Each row has a name. Each question is about the rows just above it.

[-18  18  29  -9  60  18  15 -18  -2]  K535
[-29 -23 -32  11 -65 -23 -19  22   2]  K741
[-21 -18 -29   9 -58 -17 -14  16   2]  K764
[  9   0 -24   4 -32   5  -6  -6 -12]  K415
[-9  0 24 -4 32 -4 11  6 12]  K214
[-11  15  27  -4  36  -5  13   8  15]  K204
[  9   0 -24 -24 -32   9 -11  -7   9]  K27
[  4  -7  56  -1 111  -4   0   0  -3]  K962
[  0  -5  58   1 107   2  -1   6   2]  K600
[  3  -6  55  -2 110  -4  -1  -1  -3]  K721
Repeated in K415: => [-6]
Repeated in K600: => [2]
The value that K204 holds more than once: => [15]
Which value appears more than once in K721? => [-1]
Repeated in K962: => [0]

[20 -8 -8 -8 20] : K348
[-29  18 -29 -29 -29] : K781
[ 18  18 -14  18 -29] : K646
The value that K781 holds more than once: => [-29]
Repeated in K646: => [18]
[ 18  18 -14  18 -29] is in which row? => K646
Whose row is [-29  18 -29 -29 -29]? => K781
Whose row is [20 -8 -8 -8 20]? => K348

[ -9  -9 -91  -9] = K138
[-109   19   16  -14] = K951
[-83 -48 -17  39] = K964
[  0  70   0 -70] = K876
[ -9  -9 -23 -23] = K44
[-127 -127 -127 -127] = K632
[ 39  39 -17  39] = K641
The value that K876 holds more than once: => [0]
Repeated in K138: => [-9]
The value that K632 holds more than once: => [-127]
The value that K641 holds more than once: => [39]
Whose row is [-127 -127 -127 -127]? => K632
Which row holds [ 39  39 -17  39]? => K641

[ -4 -22 -12  12 -64  -4  -4  11  -9 -11  22  37   5 -44  18 -65 -21 -41
  61  27  -3 -45   6 -32] : K395
[ -4 -22 -12  12 -64 -41  -4  11   5  44  22  37   5 -44  18 -65 -21 -41
  61  27 -41 -45   6 -32] : K226
[ -4 -22 -12  12 -64  -4  -4  82   5 -11  22  37   5 -44 -48 -65 -21 -41
  61  27  -3 -45   6 -32] : K874
[ -4 -22 -12  12 -22  -4  -4  11   5 -11  22  37   5 -44  18 -65 -21 -41
  61  27  -3 -45   6 -32] : K630
The value that K395 holds more than once: => [-4]
Which row holds [ -4 -22 -12  12 -64  -4  -4  82   5 -11  22  37   5 -44 -48 -65 -21 -41
  61  27  -3 -45   6 -32]? => K874

[ 41 -24 -30 -29  38   0   0 -30   0 -24  64  21  18   0   0   0   0   2
  64 -38 -58   0   2  26   0   0  30  28 -63 -17  28  -3 -40 -42  21 -25
  19 -14] -> K674
[ 34  20 -19 -27 -22 -30  25 -22 -12   0  37  20  48  10 -93   0  43 -22
  50 -34 -62 -20 -15  27  52   1  35   5   0  -8 -11 -14 -22 -71   0 -36
  20 -22] -> K326
[  0 -84   0 -56  81   0  26 -15   0 -24   6 -33 -10   0  32  85  56   0
  -1   1 -62 -30   0   0 -53   0 -80  30  12  10   4   0   0   0 -70   2
   0  27] -> K304
[ 20 -54 -15 -12  80 -16  -6   0 -20 -55  29 -47  15  27 -55   2  86   0
  80 -55   0   0  20   0   0  20   0 -55  -3   0  43  -1 -25   0   2 -35
  21 -20] -> K133
Repeated in K304: => [0]
Where do [ 20 -54 -15 -12  80 -16  -6   0 -20 -55  29 -47  15  27 -55   2  86   0
  80 -55   0   0  20   0   0  20   0 -55  -3   0  43  -1 -25   0   2 -35
  21 -20] appear? => K133
The row with [  0 -84   0 -56  81   0  26 -15   0 -24   6 -33 -10   0  32  85  56   0
  -1   1 -62 -30   0   0 -53   0 -80  30  12  10   4   0   0   0 -70   2
   0  27] is => K304
Whose row is [ 41 -24 -30 -29  38   0   0 -30   0 -24  64  21  18   0   0   0   0   2
  64 -38 -58   0   2  26   0   0  30  28 -63 -17  28  -3 -40 -42  21 -25
  19 -14]? => K674

[-15  10  -7   1  -9] -> K439
[ 20 -14 -97 -76 -76] -> K271
[ 97 -47 -99  57 -70] -> K375
[-25  11  44  11  34] -> K252
The value that K252 holds more than once: => [11]
Repeated in K271: => [-76]

[ 90  30 -14  24  57   0  -5]  K31
[  20  123   -2 -126   20   -5  -41]  K575
[ 36 -93  36  85  85  36  36]  K761
Where do [ 36 -93  36  85  85  36  36] appear? => K761
Whose row is [  20  123   -2 -126   20   -5  -41]? => K575
Whose row is [ 90  30 -14  24  57   0  -5]? => K31

[  10  -25  -70  -33 -111   27  -96   41] -> K601
[ 11 -17  50 -44 -24 -17  37  50] -> K479
[  -2   70    4   41   -7 -109   43  -21] -> K640
[-36  13 -67  79  -9   9  -2   9] -> K996
[  -9  -25  -70   -9 -111   27  -96   -9] -> K861
[  5 -17  70 -42 -17 -18  34  59] -> K934
[ 11 -24 -86 -19 -99  34 -87  30] -> K174
[ 30 -81 -46 -58 -81   6 -81  12] -> K91
[  4 -16 113 -51 -10 -50  51  58] -> K987
Which value appears more than once in K934? => [-17]
Repeated in K91: => [-81]
Repeated in K861: => [-9]

[-25   0 -25 -25   0]  K416
[-45  52  -8 -45 -45]  K603
[ 35   2  26 -38  26]  K474
[-21 -21   9 -21  38]  K846
Repeated in K603: => [-45]
The value that K846 holds more than once: => [-21]
Which value appears more than once in K474? => [26]
Whose row is [-21 -21   9 -21  38]? => K846
Where do [-45  52  -8 -45 -45] appear? => K603
Where do [ 35   2  26 -38  26] appear? => K474

[ -6   4  28  60  17 -10  20  63  -2  68 -16  45  37   9  -3  72]  K779
[ 19  -2 -34 -81   2   8  -4 -75  10  10  26 -63 -49   8  18 -78]  K895
[-12   3 -12   3   5   0   3 -34   4 -32   8 -29 -20   6   7 -36]  K806
[  7  -1 -12 -37   5   0   3 -34   4 -32   5 -30 -28 -19  -7 -89]  K351
[ -15  -21  -63 -112  -43   -1  -46 -115  -17 -112    6  -90  -74  -36
  -46 -126]  K615
The value that K351 holds more than once: => [5]
[  7  -1 -12 -37   5   0   3 -34   4 -32   5 -30 -28 -19  -7 -89] is in which row? => K351
Whose row is [-12   3 -12   3   5   0   3 -34   4 -32   8 -29 -20   6   7 -36]? => K806
[ -15  -21  -63 -112  -43   -1  -46 -115  -17 -112    6  -90  -74  -36
  -46 -126] is in which row? => K615

[  70   -1    6  -66   83 -106   94]  K845
[ -67    4    6   53    1 -121    6]  K70
[ 43   4  -1 108  57 -38 -82]  K593
[ 17 -52 -27   5  57 -32  26]  K922
[-37  36 -36 -17  34 -28  37]  K684
[-89 -56 -69  88  10 -13 -56]  K496
[-20  22  13 -18  26  24  -4]  K391
[ -67    4  -23   53   22 -121    6]  K919
[-43 -88 -39 -49   8  31  -8]  K850
[ 39  10  32  34 -70  31  18]  K666
[ 10  20 -35 -19  -1  16  -5]  K469
The value that K496 holds more than once: => [-56]
The value that K70 holds more than once: => [6]

[-38 -72 -36   3 -16]  K394
[-33 -65   7   7 -65]  K902
[105 -20 -48 -19 -59]  K994
[ 37 -40 -39 -27  37]  K54
[-117   52   52  -27   21]  K769
[-88   3 -88   3 -88]  K693
The value that K54 holds more than once: => [37]
Whose row is [-38 -72 -36   3 -16]? => K394
The value that K769 holds more than once: => [52]
The row with [-33 -65   7   7 -65] is => K902
Where do [-117   52   52  -27   21] appear? => K769

[ -14   33 -111   59  -82 -111 -111] -> K682
[ 17 -23  10 -20  27 -32  -9] -> K435
[ 0  0  0 22  0 22  0] -> K735
[59 33 59 59  5 59 59] -> K320
[0 0 0 0 0 0 0] -> K172
[-43  91 -43   4  -2 -54  58] -> K513
The value that K320 holds more than once: => [59]
The value that K172 holds more than once: => [0]
Which value appears more than once in K513? => [-43]
Whose row is [ 0  0  0 22  0 22  0]? => K735
The value that K682 holds more than once: => [-111]
[ -14   33 -111   59  -82 -111 -111] is in which row? => K682
Whose row is [59 33 59 59  5 59 59]? => K320

[  3 -74   3   3 -44] -> K129
[-3 -3 -2 -8 -3] -> K206
[  2  92 -12   2   2] -> K520
Which value appears more than once in K129? => [3]
Repeated in K206: => [-3]
Repeated in K520: => [2]
The row with [  3 -74   3   3 -44] is => K129

[ -42   39 -108   66   -1 -107   30   43 -107  -75   13] -> K314
[ -42   39 -107   66   -1 -107   30   43  -47  -75   -3] -> K971
[ 45 -65 115   1   1   1 -34   1  48  52 -11] -> K714
Repeated in K714: => [1]
Which value appears more than once in K971? => [-107]
Repeated in K314: => [-107]

[-85  16  41 -56] -> K350
[-111  -61    7    7] -> K402
[-67 -27 -67 -71] -> K472
[-111  -61  -61    7] -> K266
[ 7 22  7  7] -> K355
The value that K355 holds more than once: => [7]
Repeated in K402: => [7]
Whose row is [-111  -61    7    7]? => K402
Repeated in K266: => [-61]
Whose row is [ 7 22  7  7]? => K355
Repeated in K472: => [-67]

[-35  21 -30  56  19 -46  49 -35  25  19  15  78 -19   7   3 -18 -32 -46
 -39  33 -22  79 -17  40  -1 -17  46  24 -12  17 -30 -16  -9 -25   0  21
   8 -44 -43  11 -27  53 -22  -1  -1] = K817
[ 23  37  -3  28  33  -1  -2 -25  12  68 -17   0 -11  20 -67  -9   7 -11
  21  -3  30  27  12 -11  33  62 -57  52  26  81  30   3 -28 -70 -28 -22
 -20  -9  71 -27  -4  11  30  26 -31] = K417
[ 24 -49 -16  18   2   9 105 -31  15  59 -61 -18 -22  18 -39 -41   3  -9
  29  12  10   8 -38  40 -34  32  39  -2  59  42   9  -3  11 -39  43 -32
 -77  -8 -18  10  41 -10 -37   7 -31] = K220
[-29 -13  50  51  -3  35 -18  -3   4 -43   8  88 -56  -6  38  -9 -10 -81
  40  25 -36 -40   7 -17   1 -11  -6   8  -7  39  -2 -14 -23 -11 -10   1
 -11 -17  58 -37  10  20 -23   0  -9] = K702
[-29 -13  50  51  -3  35 -18  -3   4 -43   8  88 -56  -6  38  -9 -10 -81
  40  25 -36 -40   7 -17   1 -11  -6   8  -7  39  -2 -14 -23 -11 -44   1
 -11 -17  58  81   7  20 -23   0  -9] = K116
[-35  21 -30  56  19 -46  49 -35  25  19  15  78 -19   7   3 -18 -32 -46
 -39  33  78  79 -17  40  -1 -17  46 -35 -23  70   2  39   2 -45 -48  -2
  78 -57  -2  49  78 102   2  25  21] = K644
[-35  21 -30  56  19 -46  49 -35  25  19  15  78 -19   7   3 -18 -32 -46
 -39  33  78  79 -17  40  -1 -17  46 -35 -23  70   2  39   2 -45 -48  -2
  78 -57  -2  49  78 102   2  25  21] is in which row? => K644
The row with [-35  21 -30  56  19 -46  49 -35  25  19  15  78 -19   7   3 -18 -32 -46
 -39  33 -22  79 -17  40  -1 -17  46  24 -12  17 -30 -16  -9 -25   0  21
   8 -44 -43  11 -27  53 -22  -1  -1] is => K817
The row with [-29 -13  50  51  -3  35 -18  -3   4 -43   8  88 -56  -6  38  -9 -10 -81
  40  25 -36 -40   7 -17   1 -11  -6   8  -7  39  -2 -14 -23 -11 -44   1
 -11 -17  58  81   7  20 -23   0  -9] is => K116
Whose row is [-29 -13  50  51  -3  35 -18  -3   4 -43   8  88 -56  -6  38  -9 -10 -81
  40  25 -36 -40   7 -17   1 -11  -6   8  -7  39  -2 -14 -23 -11 -10   1
 -11 -17  58 -37  10  20 -23   0  -9]? => K702

[  34  115  -34   30  -58 -115] = K473
[  56   63  -72   47  -29 -119] = K589
[-35  66  99  66  68  19] = K190
[-80 -80 -80 -80  24  11] = K561
The value that K190 holds more than once: => [66]
Which value appears more than once in K561? => [-80]

[ 58  78  -4 -41 -31 -44  47 -48  -1 -71 -25  -7 -30 -49 -30 -16] = K346
[-12   3   2   6 -24 -27 -40   3   6  47 -62 -47 -13 -36   6 -61] = K853
[105 -48 -17  43 -31 -40  87 -48 -74 -48 -90 -12 -24   9 -70 -26] = K612
[  11   62  -25   -8  -62   -8  -18   -6  -37  -12 -111  -10   12  -21
  -62  -39] = K96
[ 49  23  19 -23   4  16   7  22   8   2  44  11 -33 -29 -54 -14] = K756
[ 106    7   57  -71  105  -22   39    7  -75    3  -17   99  -27 -109
   52  -27] = K292
[  2   0 -21 -16 -33  15 -39   0 -13  -2 -67   9  31 -31 -29 -56] = K422
[ 37  12   1 -45   5 -38  35  -6 -18  11 -27  30   8 -11   3   3] = K427
Repeated in K427: => [3]
Repeated in K346: => [-30]
The value that K612 holds more than once: => [-48]

[   4  -13 -114  -12] -> K911
[  4   4 -89 -35] -> K203
[  4 -13  96   5] -> K90
The value that K203 holds more than once: => [4]
Whose row is [  4   4 -89 -35]? => K203

